One vector is turned by the same rotation once a tick. Each row is the vector after some number of ticks, and that number follows the row.
The counts run from 0 to 596.
[-24   9  -6  -2  -5 -16  26   5   9 -18 -10 -35 -16  16   3   6  -3  -4
   9   5   0  -1 -20  -8  17  23  -8 -26  -4 -12  -3  18 -19  32 -10 -14
  -1  14  11   2  -7  -5  -5   5  -8  12  17 -10  15  -4   3  -4   1  24
  -1  -4   3   9 -12 -35  19  20  11 -15 -16   2 -18 -16 -20  -6  -4  10
   3  30   2  -3  11   0  12 -18 -11  18  15   4]
476
[-10  32   4   8 -19  -2  25 -14  19   2 -22 -15  -3  -2 -21   3   7   2
  34   7   9 -22   0 -41  29   4  -8 -17  12  -1   3  12 -12   8 -17  13
  13   9  12  -1  -8 -17  20  21 -20  26  -6  -4   9   8  12  -5   6   7
  -1   6   2  14 -23 -27  10   2 -11 -23 -11   0  -4   2  -6  -9   1   3
   5  16   4 -15   5  18  14   0 -10  19   5 -11]
221
[-35  17  -9  -6  -3   5  19   4  11 -12  -1  -5 -11   3 -13  11  -8 -10
  34  -3  -5  12 -25  -5  -9   6  -7  14   4 -39  11  12 -16  16  11  21
  15  -8   3  15 -17  19  -3  -2 -10  24   8  -5  -4  -3  -3 -27   3  27
  16  -9   6  -8 -14 -15  13   4  16  -2 -22  12 -12 -18 -15   5  -5  -3
   2  31  -5  -5  15  12   1  -8  16  14   0  16]
110
[-15  23  -4  -4  -6 -21  13  -9  20  -9 -10 -14 -32  -8  -5  10  -5  -8
  20  -7  21 -19  -6 -17   8  12 -10  -4   2 -16   4  13 -16   1 -12  13
 -13   4   4  14   0  12  -3   1  -7  23  -7 -15   8   4  17 -16  14  16
   6   7   4   5 -28 -37  13   5  22 -26 -16   0  -1  -5 -15  -9 -13   2
   7  19 -12  -8  20  -8  12  -2  13  30  -3   7]
217
[-21  29  10   3 -11  -2  11 -10   6  -6 -15  -8   7  13  -3  -3  -5  -4
  19  10  -2  -6 -19 -16   5   7 -15 -16  14 -26  14 -13  -6  19  -7  17
  11   2  10   5 -20  -7  20   8 -22  25   0  -2  15  -9  14  -2   5  11
  -2   1  -2  -6 -26 -17   2 -10 -17 -38  -1   8 -14 -22   4 -19   3  23
   4  20  -7   7  -1  27  18 -13   6  12  -2  20]
501
[-14  13  -2   3 -29  -9  15 -14  16   6   6 -17  -6   0 -14   0 -20  -7
  27  14   5 -13 -17 -26   1  -2   0   6  31 -21  -3  -2  -6   1  11  15
  19  -7  12   3  -1  14   1  -7 -21  27   8  -1  14   5  11  -8   3   5
   4  -3   4   9 -26 -24  -7  10  29 -15 -13  15  14 -10   2   1 -10   4
  -2  31  11 -33   7 -14  11  24  15  13   3  -4]
186
[-18  33  15  -3  13  -1  22  -1  11   2 -16 -27  -3  23 -12  28   2  -5
  11   0  13 -11 -14  -7   3  18 -16  -1  -1 -15  16  -7 -26  23  -5   5
   3   7  -7   8 -19  -5  29   8 -21   9   5   0   2  12   6 -16  11   8
  -6 -14   5 -10  -5 -27  21   2   3 -20 -24   4   0 -22 -17  21  -7 -10
   5  21  -5  -1  13   6   4 -18  -4   5   2  23]
158
[-17   9  -6 -12 -14  -5  14   5  20  -9 -13 -13 -29  12 -21  16 -12 -15
  22   9  -3   2 -13 -10  10  20 -12   3   7  -9  16  13 -21  14 -18   8
   4   2   3   3  -9  20 -11  -2  -4  22   5 -18   4   2   6 -15  -2  11
   6  -6  12  -1 -11 -29  19  16  29 -11 -22   3  -9 -18 -19   0 -12   0
   9  25   0  -3  11  -2   9  -9  14  24  13   5]
206
[-18   6  10  -1  -1   8  13   5  -2   0 -16 -22  -2  26 -14  17 -18  -8
   5  18 -15  10 -31   0   3  28 -15  -8  12 -11  20 -18 -24  22   8  -2
  16   7   0  -5 -17  -6   9  -1 -11  22  13  -4  16  -7   0 -11  -5   4
  -6 -13  18  -4 -12 -24   9   4   9 -21 -28  15 -15 -30   2   4   7  21
   7  13   7   6  -7  11   8 -14   6   6   3  18]
345
[-24  28  -4   9 -12   6  17  -2   6  -6   1  -5  10   6 -14   4 -18 -12
  24   3   3  -8 -19 -27   0  -5  -8  -8  24 -39  -3  -5 -12   2  21  23
   4  -9  19  18 -22   4  29  -1 -29  28  -6  -1  12  -2  11 -20  10   9
   2  -3   0  -3 -14  -8  -1   2  19  -6 -19  20   1  -3  -3   8   3   2
   0  34   3 -23   8   1   3  24  12   7 -17  12]
437
[ -4  17  -1   6 -36 -22  19 -12  26  -1  -8 -16 -14  19  -7  -7  -6 -10
  12  14   5 -14 -14 -18  20   5  -2 -17  26 -20   6   4  -4  16 -18   9
  -2  16  -4  -7 -14  -7  -9  -3  -7  12  10 -11  26   9  13  -2  16  19
  12   2  10   6 -22 -18   8  11  17 -10 -11   8   3 -16  -8 -19  -9  15
  -9  42  -5   1   2  10  19 -11   2  12   0  -4]
566
[-15  29  12  12 -11  -4  22 -18  16   1 -11  -6  10   2 -17   3   7  -1
  16  -4  20 -11 -17 -30  -4   0 -11  11  16 -34  12 -10  -8   8  12  21
  17  -9  -4   5 -12  -3  21  10 -36  18   3   5   3  15  12 -15  19  12
   6  -4   1   0 -28 -19   8 -12  -8 -33 -13  10   9   2   0   5  -2  -1
   3  18  -6 -11   8  13  16   0   4   1  -4  19]
79
[-19  16   0  -6 -23   8  12  -8  19   1 -10  -1 -14  -1 -30   3  -9 -13
  40  14 -10 -12  -5 -32  10   9  -5   2  23  -9   1   6 -12  -1  -5  19
  15 -10  14   9  -2   8   5  10 -16  33  -6  -4   4   1   8 -14 -10  -2
  -5  -3  14   8 -29 -20  -3   4  16 -13 -12   7  -2 -11  -2  -4  -4   5
  14  21   7 -26   6  12   8  16  19  23  13  -8]
24
[-23  18  -5 -10  -2   8  32   6  16  -8 -20 -10 -11  20 -28  27  -7  -6
  29  11   3  -1 -13 -16   4  20  -1   2   1 -20  10  12 -27  17  -2   6
   4   5   0   7 -22  -1  10   1  -7  26   6  -9   7  16   2 -24   2  13
   6  -9  17  -6  -2 -31  17   3   8   4 -17   3   6  -5 -21   7 -17  -5
   8  35  14  -5   4   0  -1  -7  -6   2  12   4]
200
[-11  22  10  -3  -3  -4  17  -3  17  10 -10 -31 -17  19 -10  23  -4  -1
  10  -3  20 -32  -3 -11  17  13 -13  -4  14   1  14   5 -29   2  -4   7
   0  16  -1   6  -8  -1  19   2 -15  16 -17   2  15   7  14 -21  11   4
 -11  -1   6   6  -9 -22  19   8  14 -18 -37  10   8 -16  -9  15   2 -15
  10  11   2 -30  16  -5  11   3  -1  11  -4  -3]
61
[-13  10  -3  -1 -18  -3  14  -3  26   1   1 -35 -23  10  -6   5 -11  -6
  12   2  11 -19  -7 -15  19   7 -15 -16  16   3   3  15 -24   1   1   1
   6  16  16   4  -5   9   1  -6  -6  26  -4  -2  11  -6   9  -7   0   6
  -8  -3   3  15 -11 -19  14  23  24  -8 -38  18 -13 -21  -4   0  16   4
   5  14  -3 -34  15  -9  19  16   9  25  -3  -3]
389
[-18  20  11   2 -16   5  14  -7  23   6  -7 -23 -16   2   0  -1   4  11
  13  -4   8 -35   0 -17  28   7 -16 -19  21   1  -2  13 -21   0  -6   4
  -3  16  10  14  13   0  19  -3 -20  15  -3   7  12  -1   0  -1   2   6
  -5  -1   5  19 -31 -21   3  17   8 -21 -34   4 -15 -24  -5   1  14  -7
   8  11  -6 -22   8  15   4   6   2  33   2  -2]
311
[-24   1  -4   0 -12  14  13  -7  10  -7  -9 -10 -14  -2 -14   8  -7   9
  25  15 -20 -11  -7 -25  24  18 -13 -18  17   1  -4  14 -20  11   1   0
  -3   2  15   7  13  -2  17   5 -17  26  14  -3  12  -6  -5   1  -4   4
  -6  -8  20  18 -35 -36  -6  19  -3 -18 -17  -6 -24 -13 -11  -2   3   4
  14  18   9 -14  -6  11  -5   0  -3  32   2   1]
29
[-24  22  -2  -4   0   2  26  -8  12 -10 -12  -1   0   0 -30  11  -5  -5
  40  14  -4   7 -18 -26  -6  15  -7  13  10 -28  14   4 -12  15   2  21
  12 -15  -6   8 -10   9   8  12 -18  25  10  -4   0  15   7 -22   4  10
  13  -4  13  -7 -20 -34   8 -12   2 -22  -7  -2  11   3 -18   6 -25  -8
  12  22   2  -1   4   8  -3  -8   6  13  10  16]
361
[-11  21  -5  -5 -26  -6  32  -5  26   9   0 -20 -13  15 -20  14  -6  -5
  21   5  20 -22  -5 -23  12   1  -8   0  20 -15   2  14 -18   0  -1  15
   7  13   1   3 -17   3   8  -1 -16  21  -9  -4  14  14  10 -25  10  11
   7   0  10   5  -7 -12  16  10  21  12 -23   8  16   4 -15  10  -6 -19
  -3  29  10 -28   7  -3   5  11  -4  12  -3  -5]
384
[-14   7  -4   4 -19 -18  18 -14  10  -7   0 -29 -16   1 -19  -1  -7   1
  20  15   1  -9 -10 -24  28  15  -7 -19  12   1   4  11  -7   5   3  -1
  11  11  21  -8  -6  -1  -1   3 -12  32  10  -6  13  -4   5  -2  -8   4
   1   0  12  17 -28 -37   3  15   8 -25 -16   4 -15  -5   3 -12   3  15
   9  16   4 -20   5   1  24   5   1  26   7  -4]
466
[-26  33  23  -6  -3   8  12   5   9  -1 -26 -16   2  14  -9   6   2   4
  18  10 -14 -14 -12 -18  17  15 -14 -13  13  -3   5  -3 -21  26 -22   2
   1   6  -2   9 -11 -14  25  21 -22  14   5   7  14   0   8  -1   4  14
 -18  -6   4  -1 -26 -11   7  13 -10 -15 -13   1  -6 -33 -10   9  -6  10
   0  22  -1   3  -1  29  -1 -13  -1  10   8   4]
70
[-22   4  -8   6 -26   3  15 -13  15  -7   3  -8  -1  -7  -6 -11  -3  -5
  30  11 -15  -1 -26 -22   7   0 -12 -15  27 -21  -2  14   1  11  19  19
  22   2  23  -7  -2   2  -9  -2 -23  30  15  -7  12 -12  -8  -8  -4  24
   9  -1   8  16 -28 -14  -2   4   3 -17  -9   9 -21  -5   3 -19   8  13
   1  30   0 -11   4  15  19   4  12  19  -6   4]
370
[-13  16  -8  10 -26 -22  22  -5  12  -8   4 -27 -10  10   2  -6 -12  -8
  11  -3  10 -19 -12 -20  21  -2  -5 -32  20 -19  -8  14 -12   7  -1   8
  -5  17  25  10 -16  -4   6 -11 -18  23  -5  -3  21 -10   9  -4  12  21
   2   6  -4   3 -17 -13  11  10  17  -8 -15  12 -17 -12  -2 -19  11  14
  -6  30   4 -19  12  -2  18   6   1  23 -16   3]
478
[ -9  19   5  11 -16   8  23  -2  13   9  -8 -27   3  22  -7  10  -8   1
   7   1  10 -23 -15 -10  22   1 -17 -23  22  -9   8   6 -21   4   9   4
   6  34   8  -8 -11 -17  27  -5 -19  22  -7   0  22  -3   4 -16   9  16
  -3   0   2   8  -7  -4  15   5   2  -4 -35   8 -10 -14   2   1  23  -7
  -2  18   6 -18   4  13  10  -1 -10  12 -21   4]
484
[-25  27   4   0   6 -14  19   5  13  -9  -8 -25  -7  18   9   7  -4 -11
   8  -8  14   1 -26   3   0   4 -11  -4  -5 -34  11   8 -10  33   2   5
   8   0   6  13 -22   9   3   2 -18   9  11  -2   8  -1  11 -10  14  27
   3 -11  -8  -7 -10 -10  29   4  13 -19 -16  17  -3 -26 -14  10   6   8
  -1  25 -14 -13  19   3  16 -16   8   6   2  22]
152
[-33  19  -8  -9  16  16  24   1  11 -11 -19 -15 -13   5 -15  24  -4   6
  28  -1   8   4 -14  -5   4  22 -15   1  -2 -17  15   8 -29  14   9  10
  -1   1  -3  11  -7  10  13   2  -7  21   6  -8   2   3  -6 -23   3  19
  10  -9  13   2 -17 -35  18  -3  -3 -20 -22  -4 -16  -6 -24   6  -2 -11
  20  15  -2  -1  12   4   3 -18   0  16  -3  19]
116
[-23  18   4   7 -30  19  19   0  11  11  -3 -10  14  23 -11   3 -14  -3
  14  15 -12  -8 -24 -15   8   5 -10 -12  29 -23   3 -12 -20   7  19   3
  16  10   8   0  -8  -7  21  -4 -30  21  13   7  26   0  -7  -8   3   6
  -4 -13   7   2 -19   0  -4  11   9   2 -28  15  -3 -23   4  11  12   2
  -6  36  10  -8 -14  19   0   2   1  -8 -12   4]
5
[-20  36   9   9 -25  -3  12  -8  10   5  -9 -16   2  21  -4  -2  -5  -6
  13   6   5 -24  -9 -29  18  -5  -9 -22  17 -22  -5  -7 -18   5 -11  19
   1  11  13  17 -18  -8  27   6 -25  20 -16   2  24  -9  14 -11  16  10
 -12  -2  -8  -3 -17  -1   3   6  14  -8 -18  21   3 -21  -1  -5   6  13
  -6  27  -4 -11   5  15   4  13   5  11  -9   1]
155
[ -5  12   4  11 -18 -27  13  -9   9  -3  -3 -28  -1  18   5  -1 -14  -5
  -6  15   3 -21 -18 -14  26  13  -7 -31  11 -15  -4  -7 -15  15 -10  -2
 -11  18  12  -5  -8  -6  13  -3 -17  18  -1  -2  30  -7  17   2  11  14
  -9  -3   5   2 -16 -21   3  12  17 -19 -16   7  -8 -24  -2 -13   4  25
  -6  26  -4 -12   4  -3  19  -3  -2  13  -6   7]
238
[-14  31   4   3  -2 -16  14   0  16  -3  -1 -31 -12  15  14   3 -15 -13
  -1 -13  22 -19 -24  -6   3   5 -11   2   7 -28   5   1 -17  13  15   7
  14   7   7  11 -12  12  12  -8 -17  10   4   4   3  -8  10 -19  17  24
  -4 -15  -8   2 -11 -10  22   9  24 -18 -25  21  -4 -29  -7  11  13   0
  -4  17 -16 -20  25  -6  22  -2  13  11  -9  17]
151
[-26   7  -2   6  -9   3   7 -17  14   3   4 -18 -13  -4  -2   2 -14  -1
  11  -4   1 -13 -15 -16  -3   9 -18   6  28 -22  12   2  -9  -2  30  16
   8  -8  14   7  18  20   3 -11 -21  15  15   4   6  -3  -1 -15   8  10
   3 -13  12  19 -37 -29 -12   6  23 -32 -28   7  -4 -11  -2   4  -2  -9
  14  18  -7 -25  11 -10   7  19  20  23  -7  15]
270
[-22   4  -3 -10  -1  -3  20  -6  26  -5  -8 -20 -18  -4  -2   5   0   4
  20 -11  16  -5 -11  -5   4   6 -21   3  10 -17  16  19 -15   4  18  15
  11  10   4   3  11  21 -14  -5 -13  17  11  -7  -3   3 -10 -17  11  25
  15  -5   6  21 -30 -23  15  11  11 -25 -26   4 -18 -12 -14  -2   7 -16
  15  17 -11  -8  15   5   6  -9  15  26  -1  15]
552
